In the rows, zero is written as 128.
The rows of D fall into 4 groups, and each row is roughly a mix of its group's hidden directions; some rows fit no group.
D:
[[154  93 162 126 131 144 108 159 150 150]
 [125  88 133 148 134 175  95 120 140 127]
 [157 115 139 121 165 113 142 132 109  80]
 [135 150 139 117 122  99 156 151 177 145]
 [110  98 107 111  96 126 170 142 113 106]
 [102 166 122 155 137 109 137  92 121  99]
 [107 101 148 148  98 143 122 175 111 127]
 [150 100 109  93 114 162 145 143 100 142]
 [ 84 114  82 117 104 149 133 138 137 136]
 [119 119 114 110  80 110 162 157 142 141]
 [138 143 105 135 148 146 102  94 174 138]
 [146 118 156 174 130 146 108 105  96 132]
 [156 151 132 117 145  97 139 167 155 153]
 [114 147 114 131 152 155 105  74 131 123]
 [ 96 131 105 100 140 121 165 143 138  90]
 [128 127 128 124 116 104 147 134  93 186]
 [110 110 108 112 143 146 173 145  95 110]
 [112 106  88 117 117 118 121 170 155 150]
 [124 122 137 130 119 148  89  69 124 129]
 [160 150 120 123 161 112 131  87  97 117]
 [128 121 155 182 135 141 112 106  98 116]
 [ 75 113 132 156 113 137 106 155 141 138]
 [110  86 124 139 116 167  97 148 139 146]
 [134 109 166 182 142 138 127 143 113 118]
 [129 121 122 106  86 100 164 161 141 134]
 [ 93 119 103 145 127 150 109 104  89 107]
 [105 107 126 157  91 147  89 104 126 125]
 [ 98 111 100 129  98 158  92 115 110 138]
 [104 116 102 148 106 165 107 122 159 152]
 [ 96  98 117 122  91 167 114 125 149 131]
 [138 131 175 133 138 106 136 157 170 134]
 [ 89 110 108 117 107 165 103 116 101 134]
 [113 125 103 119 113 112 122 162 146 179]
 [ 88 103 120 138 115 159 132 119  84 121]
 [144 129 153 132 169 115 126 120  75 123]
 [117 128  93  75 127 124 158 150 138 130]
 [138 141 136 131 177 128 115  89  93 128]
 [151 145 121 125 158 100 171 155 113 114]
 [117 120  87 101  92 153 112 107 107 130]
 [ 70 101 134 143 129 140 112 147 116 110]
 [144 146 121  98 121  84 164 123 120 155]
 [145 178 131 159 129 104 123  93 120 133]
 [ 99 153 122 146 121 118 105  84 133  93]
 [ 94 162 136 167 134 107 122 105 113 106]
 [108 109 134 131  91 146 102 142 171 149]
 [170 133 103  81 125 121 153 123 108 133]
 [135 137 103  65 125 122 150 133 148 125]
 [155 160 122 113 168 104 130 118  92 136]
 [119 126 168 180 121 108 119 129 114 108]
 [159 135 109 104 134  87 161 123 136 158]
 [ 79 105 119 151 132 155 108 118 113 104]
 [118 163 128 117 130  89 114 118 177 128]
 [102 108 144 119 102 149 130 159 173 140]
 [129 114  95  85 100 137 128 158 141 152]
 [127 126 109  91 102 111 139 168 106 156]
 [146 131 128 134 142 132 122  65 105 105]
 [153 132 184 133 152 104 135 141 147 117]
 [134 108 143 149 103 126 118 183 145 150]
 [161 133 136 107 143  81 159 137 106 138]
 [ 72 102 128 149 128 146 108 136 113 109]
 [ 95 114  80 114  99 138 124 140 113 151]
 [114 148 131 107  77 106 147 149 146 147]
 [164 151 130 120 167 100 163 126 119 115]
 [100 114  95  99 106 158 118 154 133 152]
 [119 149 112 113 145 123 137  75  98 151]
 [119 109 107  81 122 122 147 152  89 119]
 [150 135 172 118 149 120 152 111 168 118]
 [112 135  89  84 102 118 121 139 158 139]
 [150 150 131 125 166 111 139  98  87 114]
 [134 114 105 106 130 156 151 113  76 138]
 [119 108  89 108  96 146 120 143 113 164]
 [111 101  84 127  97 142 147 125 146 157]
 [115 136 138 165 140 136 123  85  92 104]
 [153 136 145 121 154 114 132 103  83  95]
 [100 110 112 146 141 172 111  97 106 117]
 [119 117 146 135 138 122 135 130  61 146]
 [126 144 133 114 118 104 158 155 179 146]
 [112 127 139 177 139 150  96  96 130 114]
 [124 165 109  96 113 106 147  95 148 147]
 [126 166 128 148 142 107 134  87 104 100]
 [145 153 161 148 155  88 141 151 115 125]
 [146 137 101  70 113 139 130 102 125 130]
 [161 149 140 128 136 126 111  80 109 160]
 [164  86 132 110 128 164 110 141 132 148]
 [140 129 135 144 126 131  95  65 119 121]
 [130 155 143 153 136 119 104  72 118 120]
 [138 146 139 104 149  96 160 118 103  92]
 [102 105 125 119  94 154 115 151 167 145]
 [141 136 133 136 180 140 107  91 112 107]
 [139 125 108 124 145 138 147  82  95  95]
 [180 135 164 144 152 129 118 104 136 123]
 [116 118 114 150 131 171  95 118 164 108]
 [111 138 112 124  83 129 129 137 166 165]
 [144 149 129 135 159  95 161 157  99 117]
 [155 132 138 111 166 105 145 117 109  86]
 [104 135 153 176 156 115 137 124 122  98]
 [148 136 148 151 128 143 106  77 101 116]
 [126 132 169 177 142 132 100 118 149 125]
 [141 130  97 108 151 137 153  93  95 104]
 [110 118 135 181 119 144 105 108  96 121]
 [ 77 122  83 129 104 125 123 143 125 137]
 [114 175 126 115 115 133 109  97 168 131]
 [143 142 110 119 161 112 169 138  91 108]
 [125 134 123 148 164 161  91  90 130 126]
 [168 154 127 131 160 101 128  93 107 122]
 [154 150 127 131 157 113 118  84  91 121]
 [153  98 121 109 107 149 126 167 127 163]
 [159 145 130  98 148 110 168 109 143 104]
 [140 118 129 151  92 149  81 107 116 146]
 [136 132 125 123 156 132 150  88  88  97]
 [123 138 118  86 118  94 162 159 113 129]
 [160 138 136 116 176 103 138 106 103 113]
 [117 151 150 159 156 115 132  90 117  97]
 [121 131 139 114 129 162  88  82 134 110]
 [104 102 105 117  91 161 114 136 157 140]
 [101 136 106 123 132 121 132 109  73  98]
 [119 155 117 136 111 107  88  95 143 160]
 [123 126 164 129 131 117 159 171 165 127]]
In each list below, three rows fit none of the groups, and each other row fits one group, some only roughly. Which are they? Name them in the order they come.
- Z_685: [169 150 135 107 156  88 142 124 142 113]
- Z_335: [ 89 121 125 142 129 169 110 100  96 121]
- Z_601: [171 143 129 113 127 118 152 131 175 150]
- Z_955: [152 128 120 108 111 158 113  81  96 122]
- Z_978: [ 85 101 102 144 114 164 103 128 121 130]
- Z_751: [ 82 113 123 146 103 170 112 120 125 113]
- Z_644: [163 144 159 118 149  84 135 144 109 135]
- Z_515: [151 131 148 167 118 134  97  83 137 133]
- Z_983: [131 121 128 107 127 130 166 168 174 130]
- Z_851: [141 113 120 113  94 133 106 162 163 159]
- Z_49: [127 156 118 131 163  92 150 133  91 110]
- Z_507: [159 146 143 104 158  91 148 122 114 103]
- Z_291: [170 156 144 103 157 102 129 124 110 110]
- Z_504: [112 125  95 132 102 141  81 121 113 159]

Z_515, Z_49, Z_291
- Z_989: [153 128 148 142 144 105 176 155 144 107]
- Z_979: [114 140  85  89 107 116 161 140 135 138]
- Z_326: [137 117 127 108 129 118 139 182 161 156]
- Z_58: [ 96 140 103  99 109 106 162 153 147 134]
- Z_146: [ 88 125  80 107 122 142 110 117 109 113]
- Z_383: [148 161 147 138 139 108 150 105 174 122]
- Z_221: [119 103 124 145  86 139 128 169 156 146]
- Z_671: [165 132 122  88 136 109 172 124 112 132]
- Z_443: [119 158 133 115 153 113 146  92 133  84]
- Z_793: [127  88 136 147 140 144 134 153  98  87]
- Z_4: [138 141 116  97 103  97 157 140 164 108]
- Z_387: [176 145 134 126 142 123 122  93  90 119]
- Z_174: [154 111 141 156 147 117 152 176 110 134]

Z_146, Z_671, Z_174
- Z_232: [149 169 154 148 130 101 132 117 166 139]
- Z_902: [106  85 120 156 120 157 124 142  94 143]
- Z_843: [143 139 131 105 149 115 177 162 150 126]
- Z_438: [163 153 155 136 134 107 140 132 173 145]
- Z_397: [141 115 147 116 131  95 162 153  84 122]
- Z_916: [147 138  85 103 118 124 125 163 151 158]
- Z_214: [120 119 100  80 141 134 120 152 167 138]
- Z_930: [161 163 139 167 159 113 117 117 121 141]
- Z_245: [121 115 165 142 136 134 122 147 186 130]
- Z_640: [139 122 122 103 119  91 173 143  96 137]
- Z_122: [122 155 143 153 142 113 169 115 119  87]
- Z_393: [142 152 163 152 161 108 133  96 124 106]
- Z_133: [140 112 156 155 132 116 126 176 148 157]
- Z_854: [140 110 121 117 102  97 165 164 121 154]
- Z_764: [151 123 126 155 137 154  97  88  97 122]

Z_214, Z_930, Z_122
- Z_74: [143 115 134 128 134 113 127 112  64 105]
- Z_730: [179 165 137 118 135 100 137 110 113 133]
- Z_408: [177 130 168 134 158 128 144 134 126 147]
- Z_217: [109 105 106 137  85 144 132 156 157 149]
- Z_333: [ 91 118 105 144 110 170 107 107 137 146]
- Z_860: [119 122 148 164 163 125 161 132  92 114]
- Z_51: [116 121 104  87 132 135 124 155 174 143]
- Z_828: [ 87 125 121 149 106 170 102 123 138 148]
- Z_328: [139 132 170 162 163 120 152 127 119 103]
- Z_375: [122 102 124 125 125 125 143 191 142 150]
- Z_473: [144 142 122 100 129  83 155 161 112 143]

Z_74, Z_51, Z_473
- Z_229: [130 137 142 145 141 146 129  83  92  93]
- Z_824: [ 74 122  86 132 118 131 139 134 103 127]
- Z_336: [115 122 104 108 102 115 150 146 181 128]
- Z_103: [ 98 159  98 108 148 102 149  98 119 131]
- Z_358: [128 142 103 113 130 114 128 186 128 160]
- Z_650: [123 141 127 104 159 125 169 113 120  84]
- Z_483: [138 138 104  78 118 109 166 146 136 138]
- Z_463: [146 141 120 114 141  97 163 116  79 125]
- Z_693: [110 109  98  94 108 151 143 158 152 143]
- Z_877: [148 134 107  87 142 107 168 154 136 138]
- Z_310: [106 112 115 135 106 136 142 188 146 135]
- Z_545: [166 150 132 108 147 118 106  87 146 148]
- Z_775: [172 131 121 111 141 130 126 101  79 122]

Z_336, Z_463, Z_877
- Z_920: [134 104 121 103 127 102 163 173 127 147]
- Z_729: [117 110 129 156 102 151 104 164 157 149]
- Z_600: [172 126 147  93 135 124 139 155 158 143]
- Z_413: [159 145 142 138 149 122 115  92  85 110]
- Z_802: [127 129 156 157 142 133  75 144 143 150]
- Z_296: [101 118 127 148 117 144  98  98  82 116]
- Z_962: [126  93 116 149 104 147 114 166 116 160]
- Z_740: [112 111 149 164 147 147  94 114  98 108]
- Z_15: [114 137 147 144 166 143 108 101  86 115]
- Z_192: [ 97 141 127 161 140 128 127  87  99 100]
- Z_856: [112 150 115 150 164 104 158 116 103 102]
- Z_466: [152  95  91 102 120 167 123 124 121 145]
- Z_804: [135 102 115 107 106 107 170 167 132 114]
- Z_696: [106 127 111 116 134 147 151 102  92  85]
- Z_948: [129 113 127 154 166 161  96  98 109 126]

Z_920, Z_802, Z_856
- Z_573: [110 127 115 133 119 148 129  85  93  89]
- Z_830: [ 99 129 102 124 122 146 130  90  91  97]
- Z_55: [141 145 132 140 140 119  91  81  94 134]
- Z_826: [128 139 115  88 122 125 152 141 181 143]
- Z_530: [121 115 105 116 141 153 167 108  98  94]
- Z_323: [136 117 120 107  87 130 141 143 179 146]
- Z_254: [123 147 130 145 118 133  99  70 114 106]
- Z_571: [121 129 152 181 137 134 117  93 139 103]
- Z_603: [167 121 138  93 113 128 119 158 166 137]
- Z_461: [132  99 153 137 116 124 145 178 105 103]
- Z_371: [144 169 119 110 127  91 167 123 147 131]
- Z_662: [143 154 136 116 106  91 138 151 146 170]

Z_826, Z_323, Z_571
- Z_478: [129 144 121 123 166 121 172 111 115  90]
- Z_703: [ 99 104 116 160 121 176 102 127 130 136]
- Z_674: [114 100 145 146 126 138 134 154  71 125]
- Z_145: [133 158 129 114  97 110 127 139 180 149]
- Z_96: [140 136 114 107 100  95 161 146 154 158]
- Z_506: [163 146 151 100 154 128 140  93 131 101]
- Z_777: [143 157 128 140 180  98 148 140 113 123]
- Z_401: [126 117 143 124 151 124 142 120  68  98]
- Z_936: [ 87 140 108 160  97 132 105 133 138 156]
- Z_395: [105 118 108 114 105 145 141 114  72 118]
- Z_820: [149 137 112 130 134 128  93  73 107 138]
- Z_159: [144 126 122 100 146 104 167 107  90 112]

Z_478, Z_777, Z_395
- Z_881: [103 139 101 144 105 110 148 163 157 152]
- Z_912: [147 113 131 147 144 135 119 106  66 130]
- Z_607: [139 127 136 130 107 130  89 114 177 158]
- Z_465: [ 98 147 111 104 123 100 170 144 151 118]
- Z_334: [164 154 128 120 136 104 168 148 157 141]
- Z_247: [117 151 135 154 117 121  91  79 130 110]
- Z_967: [113  97 118 128 112 158 118 152 172 154]
- Z_745: [118 107 149 131  99 145 123 131 187 132]
- Z_863: [128 121 123 117 102 138 110 142 186 155]
- Z_206: [133 104 132  90 129 131 156 160 170 131]
- Z_870: [145 122 125 117 170 116 152 106  87 103]

Z_881, Z_912, Z_334
- Z_43: [134 130 116  83 143 118 164 161 154 126]
- Z_752: [ 81  98 120 134 114 149 118 163 147 138]
- Z_434: [112 112 103 121  92 148 102 149 159 154]
- Z_720: [140 157 134 112 135 126 125  69 124 100]
- Z_961: [158 144 165 165 157 120 138 136 152 138]
- Z_352: [176 134 150 108 156 103 124  97 136 129]
- Z_444: [101 140 115 116 146  88 159 149 117  96]
- Z_75: [114  96 131 134 114 158 110 153 170 153]
- Z_239: [146 154 143 106 160 120 152  93 126  96]
- Z_927: [ 94 118 174 160 143 122 113 143 121 105]
- Z_374: [109 144 108 111 135 133 144  85 104  88]
- Z_222: [116 127  95  91 114 115 136 159 157 156]

Z_961, Z_352, Z_444
- Z_968: [103 134 112 128 139 130 123 140  61 126]
- Z_235: [115 124 105 137 133 137 128 105  67 105]
- Z_742: [154  97 133 129 125 174 103 143 112 156]
- Z_426: [101 105 110 120 103 148 145 176 146 134]
- Z_819: [141 135 144 120  92 134 106 113 173 160]
- Z_441: [158 101 143 110 121 139 136 180 152 132]
- Z_628: [104 115  86  86 114 127 154 149 118 129]
- Z_218: [131 123  89  86 101 139 119 129 127 165]
- Z_140: [ 95  96 128 147 114 152  96 160 124 146]
- Z_959: [131 128 152 163 135 144 116  87 100  98]
- Z_737: [147 109 115 120 127 151 145 138  78 164]
- Z_155: [136 117 109 126  92 119 137 149 170 167]
- Z_495: [126 153 112  94 150 105 173 133 134 106]

Z_742, Z_819, Z_495
